Each path below is one point turned by a fixed rotation once a step. After each direction that follows a path, write how fast that rotation turns it, in degrees each step (0 if it stays still).
Each turn is a multiple of 5 degrees from 10 to 175, or 0.
Each row of a path follows its step; steps can be skipped.

step 0: [-27  -9  23  -2   3   8  -9 -16  -2   7  -2  13  11 -24   6  19  -7 -14
  27   7  27  -6   5  -8   4   6   1  26   2  -1 -35   5  -6   8 -25   9
  11   6  -4  17  -7   8  -2   3  -5   7  -5  18  12   2   1 -15  -1   0
  14  16  15   7  19]
step 1: [ -3  -7  14   8 -19 -16 -22  10  16  -4 -15  20   1  -2   5  10  18   0
  25 -11  -6 -22  19 -20  -1  10  -2 -15 -13  -3  12 -11  23  -1  11 -10
 -21  23  11  27   5   2 -14  -4  -5  19  -2  11  -9 -21  13   4   4   5
  -5  19   5   0  12]
step 2: [  9   1  -1  -7 -20  13 -28  -6   3   1  -9   7   2   3  13  15  12   5
   9   9   0  19  -8 -18  22  -1  17  40 -10  -9  -1  23   1  -1   5  -3
   9  16 -12  19  -1   9  -8   7  -8 -14 -24   7  21  -4   4  -9   1 -20
  14   4  14  -1  28]
step 3: [ -2  -4  18  -2 -20  16 -17 -28  18  -1 -21  31   0 -11  10  19 -19   0
   7 -12  15 -14 -12   2 -10   6  15  -6   1  -7  -2   6  10   4   6   3
  -5   7 -10   3   3  -3   4 -10  11  26  13   0   0 -26   0  12  26   2
 -18  13  -1 -22  21]
step 4: [ -8 -26   9 -19 -11   2 -19   6  -5   0 -18  -5  -1 -14  23  14   0 -26
  20   3 -22  -1  10  -9  17  23  -1  17   3  -6  -4   4  -6  29  12  19
  -3   0  16   5  15  24 -12  15  -7   3  -2   0   7 -20  -5 -12  -4 -27
  -3   5  15  -1   5]
step 5: [ 15  -9  10   0  -1 -14  -4   9  14   0 -40  22  -2  -8  37   8   4  -2
  10 -13   3 -16  -9 -10  11  -9  14  17   6 -30   6   0  13  -8  -4 -12
  23  13  -1   9   0  -5  -4   1 -16  10  -1   0   7  -9   5  -8  25  21
   1   5 -22 -11   5]
step 6: [ -9  -1  14  -2  -5   8 -16   6  30   2 -16 -13  20 -14   2  15  15  -6
  13 -10 -14 -13  -9 -15  -7  21  16  11 -19 -14 -13   7   1   4  -2  17
  13 -31  -6  -7  -9  -5   5   2  -1   3   3   7   6 -11  10 -13   7 -34
   1   4  13  -3  30]
step 7: [ 26   2  14  11 -28  -2 -14 -10  17  -6  -4   4 -15  10  13   9  -8 -12
  -4 -16   4 -22   1 -19  -4   4 -17   5  17 -22  16  -1   5  16 -14  -6
  -4  18  27 -10  -7  15  -1   7 -13  12   6   2  20 -14  -5 -22  13  -6
 -12  21  -9  -5  19]
step 8: [ -6 -12  21  14  -3   2  -3   6  10 -11 -12   7  -4 -14  18  28 -11  12
 -13   4 -12 -14  12  -5  25   6  -5  23   7  -9 -24   0  -6  -3   6  -3
  26 -15   5  11   5  -7 -28  -7   7  15  -2   3  24  -3  11 -15   7 -17
   9 -18  24  -6  18]
step 9: [ 13   7  30 -14   0  -6  -5   0  19   1  -5   5  -9  -5   2  25   3 -11
   4 -24 -14   0 -10  -3  -8  10  -5  -5  -3  11 -14  16  17   3 -22   0
  -4  12  21  10   6  -9   1  21 -14  26  -6   7 -16 -11  22 -19  18  10
   5  10 -13 -21  23]
step 10: [  4  -2  23  14  -9  -7 -12  15  10   5  -2  15   9 -23  -2  24   6  16
  15   1  11   4  24  -7   2  16   7  32  -5  -1 -19  -4  -2  -3  -9   2
   8   7  14  11 -17  25   5  -3 -21   9  -1 -12  26   4  -9 -21 -14 -24
  -8  13  12  -7   5]
step 11: [-14 -13  40   6 -19  -3 -21  -2  37  -5   3  13  -5   8   7  10  -4   8
  -7 -27  -2   3  -5 -26   8   7   7 -11  -8 -12   7  -2   1 -13 -10 -17
  -1  13   7  16  19   0 -28  -4  -1  -7  -8 -11   3 -19   5   1  11  17
   3  12   2   0  14]
Directions:
[ -4   2   2  -1  10 -12   0   0  -3   4  -3   1   7  -4   4  -1   3   0
   6  -1  -3   4   2   1  -1   1  -1   0  -1  -1   0  -3   4   1  -4   5
   1   3   2   4  -2  -3   0   5  -5   5   0   2  -2   3  -2  -2   1   4
   0  -3   2  -1  -4] | 80
[ 2 -5 -3  2  4 -1  0  4  1  6  7  6  6 -3  1  1  0  0 -1  7  1 -1  1  0
 -3  1  2  2 -4  1  0  0 -1 -2 10  1 -2 -3  2  0 -2  6 -1 -3  2  2  3 -1
  0  1 -1 -7  2 -7  5 -9 -1  1  3] | 175
[ 7  4 -5 -1  4  0 -2  1  3 -3 -2 -2  1  4 -3  4 -1  4  8  6 -2  4 -6  1
 -4  2 -2  2 -3  4  0 -2  2 -6  3  3  4  0 -2 -4  0 -2  4  0 -3  1 -2 -7
  3  2  5  1  2  0  2  6  0 -6  4] | 100

step 0: [ 15   5  12  -9  14  14  -1  -9  11   5  -1 -10  -5 -23   3 -12  -8  15
  26  15 -21  -7 -15 -10 -25   7   9  -9  -9   7  18  -8 -13   1   1  10
   5 -15  -8 -13 -25   6 -18 -11 -22  11  17   0  -3 -18  -4  -2  -3  10
 -23   6  14 -12  10]
step 1: [-10  10   6   5  -1 -14  -8 -27  21   3  -7   3 -20  15  27  -3   5   3
   7  -4  33   4 -11   5   5  15 -18 -24  14   0   0  -7 -24 -20  -2   7
   0 -14   6   6   7   3  -1 -13  -4  -5  -7  -2 -10  24 -12   5  -7 -11
  11   5 -29   6   3]
step 2: [  6 -18   9  -7  12   9   8   0 -17   4  -3   0  13  12 -16   4 -12 -22
   5 -11 -12  -5  -3 -14   2  13   4   3 -11  14  19  20 -15  19   1   8
 -15 -20  31   2  11   2  19  -6   2  -2   9  -3   3  -3  -5  18  13  -7
 -13 -39  -6   2 -11]
step 3: [ 41 -10 -21   4  10   5  -8  -5  34  -4   3   4   1   2  -5  -5  -4  -7
  -2 -13 -21 -17  -7  11   3 -12   8 -16   3  -5 -45 -11  -1 -14   8   3
  -1  -8  -4   5  12   1  -2  -2  18  13   0   2  -6  -7  -2  -8  11  12
  -8  10 -10  15   9]
step 4: [ 13  10   0  17   6 -19  -6   4  -2 -26   1   7   2  -2   2   6   9  -1
 -29   9  11   8   3  -3 -22  22  10 -11 -10 -14  18  -6  -2  22   4 -17
 -23   6  16  13 -16   3  -7  10   7 -26  20 -27 -12  -2  -2 -11  -8 -13
   3   9  -6   3  -4]
step 5: [ 12   1   1  -1 -29   8  -3  -5  -4 -25  -8  11  11  11  22 -22 -20  22
  -8 -15 -19  18 -18   5  22  -4   5  12   3  10   5  -4  -7   6  -2  -3
   9  -3  -2   5  10   5  17  18   1   6 -11  15   9 -19   4  14  -9   1
  -2   1   0 -15 -29]
step 6: [ 11  10 -17 -27   2   9 -15  -5  11   0  -2 -33  11  -6  -2   2  -7  14
 -10  24 -19  -7  -2   1 -18  14  -4 -12  13  -6  20  24  17 -12  -2  -4
  12  -7 -11  -2 -15  -1  -1 -30  20 -17   4  -3  11  12   8  -3   2  17
 -10   4   2   4  -1]
step 7: [ -6 -16 -14  10   3  -8   3  -4 -10   1 -15  -5  -8   2   1  -2 -13  -6
  13  10  31   4  -2   0   4   3   8  14  27 -19  13 -17 -18 -14  22 -10
   6  -9  18  29 -13   3   3   4   9  11 -15  21 -24  -2  11  12 -19 -16
   4   5   2  13  10]
step 8: [-12  -2  27  -3 -34  -9  -8   0  -2  10 -15  -6  11 -17   3  -7  -6 -12
   5  -4 -29  -9  10  -3 -11  14   7   4 -23  -7   4   8 -10  14  22  19
  -8   0   3 -18  10  11  24 -13  14   9  -1  -3   1  -9   4  -5  -7  -5
  -3 -11 -18 -12  22]
step 9: [  0   7 -24  -3  14 -10  20  -6   3  -3  11   9  -3   6  11  -3  12   7
   4  -7  -7  -4 -38   5  -1  -6   7   1   0  -5  -8   2 -13   5 -14  13
 -15 -13 -17   1  -7   3 -10 -22  14  -2 -18  16  19  -8  -5 -21  19 -14
   4  13   1  35  12]
step 10: [ 22  12   4  12  -3   5   4  -5  -5   3   5   8  -8  -6  -6  -1   1   2
  -6  -2  25 -11   9 -52   4   8  14  -2  -1   5   5   7  -9   6   7   8
  -2  -3  17  -7  -1 -16  20   2  -8 -22  -6 -12 -14   6   4 -32 -27   2
 -13   3   6   2 -16]
step 11: [  8   9  12  -8  -8  12  -7 -11   0  -6   7  11  -3  14  20  14  -1  11
   5 -26 -38 -16 -19  13  -8 -10  -4   8   8   9   2 -20 -10  -1  -1  -5
  14  -3  16 -28   2   9   0  12  14  -4   0   3 -27  12  -3  19   4 -14
   5  -2  24  -2  -1]
Directions:
[ 6  3  2 -2  2  2 -1  3  1  0  1  7  0  8  1 -1  3  6 -5 -3 -5  1  4 -2
  3  1  6  1 -1 -1 -1 -4  5  1  0  0 -2  9  2  2 -2  2 -1 -2  1 -4  5  4
 -1  4  3  0 -3  1  4  4  7  1 -6] | 55
[ 0 -3  2 -5  5  5 -2  0 -1 -2  1 -3  0  5  0  3 -7 -7 -6  0  4 -6  1  3
  0 -2  2  3  7  1  0  3 -3 -4  1  0 -4  3  4 -3  2 -1  3  2  6  4  3  2
  0  4  1 -1  1  3  2  0  4 -5  7] | 80
